Each row of R is roughly a mix of the hidden directions of one of a few groups.
R:
[[ 43  -2  17 -28  17 -18 -39 -10 -30 -27 -11]
 [ 45 -18  24 -33 -31  -7  19  20  -5  34  -4]
 [-27  29 -40 -25  10  -9  -8   8  48 -22   6]
 [ 10 -34  -1 -31  18   2  44  10  17  46  -7]
 [-52  29 -16   2 -18  12  17  -2  25  13  40]
 [ 36 -11  39 -18 -13   9   6  24 -44  26 -15]
 [  7   7 -22  13  45 -46 -21 -32  -7 -20 -12]
 [-45  22 -38  16 -15  12  16  -1  35   6 -30]
 [ 21   7  26 -29 -10 -22  -1  11 -50  20  36]
 [ 37   7  -3  -4 -58  -6  -8  28  -2   9 -34]
 [-10  43 -39 -10  -4 -17 -24  -3  33 -32 -20]
 [ 15 -39  36  -3 -19  16  49   7 -10  25  13]
 [  0 -39  23  44  -7  -5  28  -5   1  43 -13]
 [ 33 -27   5  17  41 -40 -11 -35  -9   1 -11]
 [ -6  25 -26  -1  15 -18 -65  -2   1 -28   6]
 [-59  -3   0  35 -14  16  15   9 -13  34  13]
 [ 23 -45  -4  31 -35  -4  17 -12  27  28  17]
 [  9  29   9 -48 -15  -4 -35  37 -16  -6  22]
 [-20  38 -18  -9 -13   4 -41  12  25 -44  10]
 [ 24  13   0  -1  37 -28 -55   0 -28  -3 -16]
 [-38  20  17   7 -44  21  -7  31 -25   6  27]
 [ -6   0  28 -47 -36  10  -2  20 -26  30  25]
 [-57  20 -12  25 -10 -17 -22  -6   7  39  -7]
 [-25  24 -22   2   7  -5 -51 -17   7 -36  30]
 [ 44  -2  29   6  23 -40 -16 -17  -5 -33  18]
 [ -9  17  -7  -9 -18   6  47 -29  35 -33 -28]
 [ 22 -18   0 -10  25 -16  41   3  15  40 -41]
 [ 35 -22 -11  32  35 -35  18 -30  18   0 -10]
 [ 52 -36  15  15  21 -17 -15  11 -15 -30 -16]
 [-19  14 -15  25  14  -8 -44 -23  20 -49   8]
 [ 22  29  -9 -29  -2 -32 -23  14 -20  -4 -51]
 [  4   9  13  13 -56  31  18  -4   7 -43  15]
 [  2 -39  31  11  26  20  14 -15 -43  29  10]
 [ 11  19  15  21  12 -19 -30   0 -51 -36  24]
 [ 27  12  27  -7 -60  10  -4  18 -28  -4  22]
 [-15  28  -2 -39  -8  44 -24  29  11 -30   2]
 [ 50 -13  25 -42  -2  -9 -18  16 -34   6 -10]
 [-45 -15 -18  29  27 -32  22 -20  10  22  19]
 [ 18  42   5 -18  37 -34 -27  -9 -22   5 -26]
 [-25 -12 -15  45   8   0  -4  34   4  51   5]
 [ 46  -8  16 -37 -32 -19   3  23 -16  27 -14]
 [ 49  14  18 -15 -18 -32 -14  25  -9 -14 -36]
 [-26  12  16 -12 -28  38  37  21  -2  34  25]
 [-34   2  26  16  -1  22 -30  27 -46  25   0]
 [-34  34  -1  -2  -3  -9  -4  -8  14  -1  65]
 [ 45 -16  -7  17 -10 -22 -39  -1   5 -41 -24]
 [ 42 -13  17  25  12  10  53  12  17  14 -20]
 [ -8  32  -3 -18 -43 -25  15  49   5  16 -12]
 [ 26 -12  11 -19   4 -13 -59   6 -27 -18  32]
 [ 61 -15  18 -18   2 -22  15   6 -18  18 -31]
 [ 35  36   7 -45 -16 -26   3  14 -20  17 -24]
 [-34  34 -12 -12 -42 -15   1  28  12  -4  37]
 [  9  39  -9  -8 -46   2 -14  30  25 -27 -25]
 [-23   9   7 -20  -1  31  37 -34 -18   8 -45]
 [-15 -20  -1  23  12  11 -33 -18   1 -45  45]
 [-48  15 -28  18  -9  -1  -8 -16  25 -17  44]
 [ 55   2  17  -8 -31 -36   8  16 -17  13 -23]
 [-27  13 -38  35  12   6 -40 -18  32  -6 -14]
 [-22  18   2 -25 -22  20 -11   5  -2 -29  60]
 [-36   7 -24  25 -12  21  48   3  37   9  -3]
 [ 53  -5  16 -10  28 -28 -29   8 -28  -4 -22]
 [-55  14 -23  16  -9  32 -27   0   7 -28  17]
 [ 48 -14  22 -30   6 -12 -13  12 -34  11 -36]
 [ 40   7  35 -17 -19  -8 -20  32 -38   6 -22]
 [-13 -43   6  -2 -16  55  26   8 -19  16  16]
 [ 26  30  27 -14 -50   5 -22  24 -25 -15   2]
 [-42 -13  -6  33  37  -5   7 -35  -4   6  34]
 [-47   3 -45  32  25   0 -10 -11  10  -8 -25]
 [ 53 -21  14 -36  -9  12  42  -8  -8  10   9]
 [-15  15 -27  42   4 -14  20  -8  51 -24 -16]
 [-13 -18 -22  28  49 -13   7 -40  28 -10   8]
 [-37 -19 -12  29 -21  33  37   2  27   6  23]
 [-18 -14  14  13 -29   5  58   7  18  38  -7]
 [-49 -17   8   2   6  38  15  -6  10  10  48]
 [  2 -19  25 -20 -38  20  18  25 -16  36  34]
 [  1 -34  13  19 -19  20  61   7  15  18 -11]
 [-33  23 -18  37 -43  26  -7  12  22  -1 -21]
 [-52  33 -17  20 -30  10 -17  21  22 -16   4]
 [-60 -23  -7  24  11   6  -7 -19 -11  18  34]
 [-54  22 -29  25  -4  12  15  -1  21  29 -19]
 [ 23  -4   5 -14 -15 -24 -47   1 -37 -27  34]
 [-30   2 -19  29  24 -44  -1   8   9  33 -34]
 [ 44  -9  -1 -29  34 -15  -9   8  -4  29 -41]
 [ 24   6 -13  16  34 -29 -32 -18   0 -48 -18]
 [ 36   4 -10   7  29  -6  10 -13  43 -28 -42]
 [-20 -15 -22  11  38   2   3 -46  26 -27  27]
 [-53   3 -17  14   0  22  -6 -24  14  -9  48]
 [-21  -3 -21  25  52 -24  12 -32  15   8 -26]
 [ 40  10   8 -36  16 -18 -45  -1 -29 -21  -8]
 [ 35 -33  25 -10   9  -3  42   0  21  37 -17]
 [  1  21 -35  18  20 -25 -51  34   8  12  -4]
 [ 24  -2  24 -19  33  19 -48   9 -26 -18 -24]
 [-18  16 -33  32  -3  -4  31  13  43  10 -34]
 [ -8  12  -9  15  26 -14 -58 -17  -8 -32  28]
 [ 49  11   8 -35  30  -9 -27   3 -31 -19 -12]
 [-19  54   2 -39 -17  10 -12 -13   2 -14  36]
 [-27  -7 -20  23  13 -18 -47 -28 -11 -31  26]
 [-21  28 -11  38  41 -29 -38 -11  -3   8   3]
 [-33 -11  -2  20  23  28  21 -30  51  -3   6]
 [ -6  27 -18 -48  33 -23  -1 -12  12   8 -40]
 [-46  -2 -14   6  23 -17 -21 -36 -14   0  44]
 [-54  24 -28   7 -10   4 -10   0  29 -20  34]
 [-60  20 -31  28 -10   9   4  -8  28  11  -3]
 [ 57  -4  29 -33   0  -9 -15   0 -24 -28   7]
 [-44   3 -21  33 -33  16  37  -7  25   7  12]
 [  9  23  -7 -51 -10  26  16   4   6 -31  41]]
Here is one row from each group, named. Which group is each of the other rows in?
[-55   6 -16  57  -7   3  -5  -2  12   5 -13]
<113>
[-22  25  13 -20 -19  15 -41  18 -36 -29  23]
<43>
[-43 -21  -4  46  10  19 -17  -6  -9  16  37]
<7>

[  5  27 -27   7  17 -32 -45   8   5  -2 -45]
<7>
[-24 -22   5 -11  -1  28  47 -12  -9  19  47]
<113>
[-55  -3 -20  28 -27  19  21  -4  30  14   7]
<7>
[  2  12  -5  -2  42 -14 -50   6   8 -25 -39]
<113>
[ -9  15 -25 -48  -2  41 -30  10 -24 -12  18]
<7>
[ 35 -24  14 -26   8  -5  30 -30  -8 -19  45]
<113>
[ 29  16  -2  -2  -5 -29 -42  17 -41 -30 -19]
<43>
[-18 -22   1  29 -18  12  37  29  17  43  21]
<7>
[ 26  -2 -11  13  18 -30 -57  -1  -1 -33 -22]
<7>
[-11 -22 -26  29  21  15  36 -27  32  15 -31]
<113>
[-51  21 -17  10 -19  29 -13  -2  18 -22  37]
<113>
